In the data rows, the value 128 means zero.
Here are some numbered points:
158 187 124 161 123 99 128 164 75 100 173 127 129 138 0
158 189 117 139 128 128 128 130 77 100 129 97 131 141 1
69 146 119 129 130 152 156 173 191 148 50 127 55 101 2
144 129 99 102 105 128 151 92 61 127 122 140 134 122 3
122 125 56 107 96 141 85 96 63 109 119 138 134 121 4
130 189 128 108 131 113 175 167 190 145 54 117 50 107 5
185 135 161 126 128 128 124 90 130 155 170 129 117 83 6
144 129 131 112 156 103 201 163 153 118 129 160 128 127 7
163 156 174 143 128 83 134 90 200 154 172 125 128 84 8
147 129 79 176 131 128 126 179 130 146 51 117 49 100 9
143 191 120 157 109 101 128 130 77 98 172 102 131 143 10
188 129 95 145 146 133 128 127 113 144 131 127 128 176 11
100 129 171 53 112 229 137 98 203 155 171 128 115 83 12
76 162 118 143 108 119 192 164 79 99 174 97 129 141 13
123 129 131 139 138 126 159 85 68 109 122 142 133 127 14
189 147 131 159 132 132 128 172 188 150 50 114 54 102 15
110 171 176 134 114 130 99 161 130 119 127 160 157 127 16
143 157 184 120 126 135 50 89 68 111 120 145 129 123 17
129 127 192 129 176 101 128 93 66 127 124 127 129 127 18
132 138 182 124 200 96 183 171 130 119 129 127 156 155 19
131 83 84 138 128 127 129 106 101 127 192 78 195 68 20
130 95 178 55 64 72 148 121 108 140 136 132 138 180 21
166 105 80 142 128 138 128 125 106 145 128 131 140 180 22
89 83 123 158 119 96 70 158 75 102 178 100 121 142 23
Which two points above are nearest to each new point? Their numbers follow each, nearest first.
152 108 69 150 57 155 101 166 156 120 128 161 154 157 22 11
160 140 71 119 136 128 137 110 130 98 188 76 200 127 20 1
181 160 138 146 87 143 112 168 157 122 127 161 158 155 16 11
94 117 173 127 119 128 53 97 63 127 123 143 128 119 17 18
151 96 173 129 110 129 170 169 157 118 126 163 128 127 7 16
116 118 189 87 87 128 119 122 112 142 133 127 143 176 21 16
72 138 131 140 109 92 141 91 202 153 173 125 120 87 8 6
101 101 78 124 107 125 85 165 151 127 131 160 157 161 22 16
137 85 169 101 158 128 121 103 130 101 129 80 192 127 18 14
105 83 92 128 135 130 167 123 106 141 134 131 128 177 22 14
125 93 77 146 83 147 64 165 156 123 131 159 156 158 22 4
137 120 186 0 206 255 130 92 198 152 169 127 118 84 12 6
130 129 69 136 125 134 127 130 101 99 129 76 197 66 20 4
119 139 58 119 143 115 122 110 101 100 192 82 197 63 20 4
